In the data rows, the value 128 means zero.
Some points, one per row:
[120 134  97  92 115 120  98 163 150 153 101]
[146 111 127 138 127 122 162  97 128 106  82]
[138  98 173 161 146 123 166  86 126 103  93]
[106 157 111 119 131 125  70 174 124 165 180]
[150 174  98 121 135 120 101 186 104 123 189]
[126 117 157 167 137 120 168  81 116  81 129]
[118 126 123 134 141 111 116 122 131 121 142]
[141 117 126 129 120 158 182 120 132 121  85]
[126 153 159 157 137 138 114 123 110 118 176]
[126 120 138 124 130 137 132 136 140 136 107]
[135  98 170 154 148 100 150  75 123  99 102]
[124 139 117 126 124 149 130 150 113 113 172]
[147  96 112 135 139 120 138 123 135 108  91]
[143 105 117 119 121 144 171 115 143 128  71]
[137 146  75  86 106 137 114 165 138 160 106]
[132 113 176 159 142 120 152  87 119  94 116]
[152 120 105  95 109 149 129 156 138 182  98]
[119 142 122 101 130 114  83 155 134 144 138]
[109 109 128 125 121 147 121 145 141 151 126]
[143 113 114 102 111 154 137 143 137 180  92]
[126 154 109 103 116 117  84 168 127 155 138]
[126 116 103 113 121 142 140 144 146 145 115]
[139  97  86 100 112 149 154 148 160 160  64]
[124 164 160 148 132 121 108 116  99 105 180]
[134 131 127 117 118 150 114 137 133 171 121]
[130 101 100  97 108 150 161 137 173 155  51]
[132 116  82  93 142 139 127 151 159 156  88]
Then 16 other points, each followed by its number:
[141  94 134 145 132 138 156  95 121 113  97] 0
[145 130 135 140 127 122 133 104 101 113 142] 1
[135 108 145 145 154 132 183  80 135  88  86] 2
[113 159 128 124 132 126 100 129 114 119 165] 3
[129 110 178 154 139 107 167  73 128  87 109] 4
[114  99 116 120 114 133 135 115 135 130 106] 5
[136 137 126 125 132 111  96 151 123 153 164] 6
[111 160 110 121 120 130 110 125 106 115 175] 7
[129  93  69 111  98 138 135 153 154 154  76] 8
[128 134  86  92 105 141 118 170 142 161 115] 9
[119 151 123 114 122 147  82 164 127 156 155] 10
[124 133 108 103 123 121 127 147 135 138 115] 11
[127 169 136 111 119 128 108 152 118 143 157] 12
[113 162 165 149 130 102  93 100  99  91 188] 13
[139 128 162 160 147  97 110 111  98 117 173] 14
[135 117  99  98 109 158 137 166 148 160  82] 15
Which of these numbered points is nearest to each point below, ignoring the 2 directions in which the first points spread most? Its number follows each.
[134 114 176 162 132 139 143  86 116 109 121] > 10
[130 130 149 155 144 123 102 121 102 110 178] > 0
[121 161  94 101 137 140 123 156 135 128 156] > 2
[121 134  89  82 115 127 117 175 146 163 106] > 11
[135 146 145 126 126 129 118 124 110 139 152] > 12
[142 134 136 142 124 117 147  95 108  96 119] > 1
[122 117 108 118 112 143 152 138 145 127 112] > 9
[129 113 167 163 136 127 173  81 123  85 118] > 9
[126 169 109 122 112 144 147 136 106 106 157] > 7
[121 145 163 148 139 121 139  84 113  87 143] > 3
[111 105 114 110 120 157  93 173 164 186 104] > 10
[139 103 121 131 121 162 198 115 136 119  79] > 15
[113 146 129 127 134 125 118 114 129 115 144] > 3
[118 154 140 166 118  93 109 101  91  83 178] > 8
[124 128 125 101 124 156 127 139 160 156  85] > 10
[108  86  95 102 126 147 164 127 175 153  79] > 5
[114 121 130 132 126 127 116 127 133 127 125] > 5
[123  97 153 137 125 152 141 130 151 164 113] > 10
[113 153 140 123 122 114  91 128 121 129 162] > 13
[147 103 111 123 113 144 165 140 127 146  94] > 15
[148  95 143 143 138 112 140 106 128 138 111] > 14
[141  90 183 154 124 145 160  89 115 130 105] > 10
[111 153 154 132 117 133 118 121 118 138 156] > 12
[111 115  86 100 117 142  88 188 144 135 138] > 8
[144 115 154 147 135 131 161  97 125 117  91] > 12
[115 153  98 113 135 103  94 158 122 115 165] > 11
[115  96 162 138 138 124 175  89 159 116  64] > 4
[117 139 137 119 111 143 117 145 137 155 134] > 10
[145 182 134 129 119 101 116 132  86 110 187] > 1
[123 145 147 123 135 101  99 127 121 115 148] > 4
[142 172 137 117 118 124 102 137  99 141 178] > 12
[124 136  76  84 118 151 132 154 143 155 114] > 7
[119 161  89 109 113 131  97 169 130 136 156] > 9
[128 155 177 163 145 109 122 111  96  89 178] > 12
[126 115 143 127 108 143 123 138 124 165 132] > 10
[130 157 118 124 124 132 138 125 102 138 156] > 1
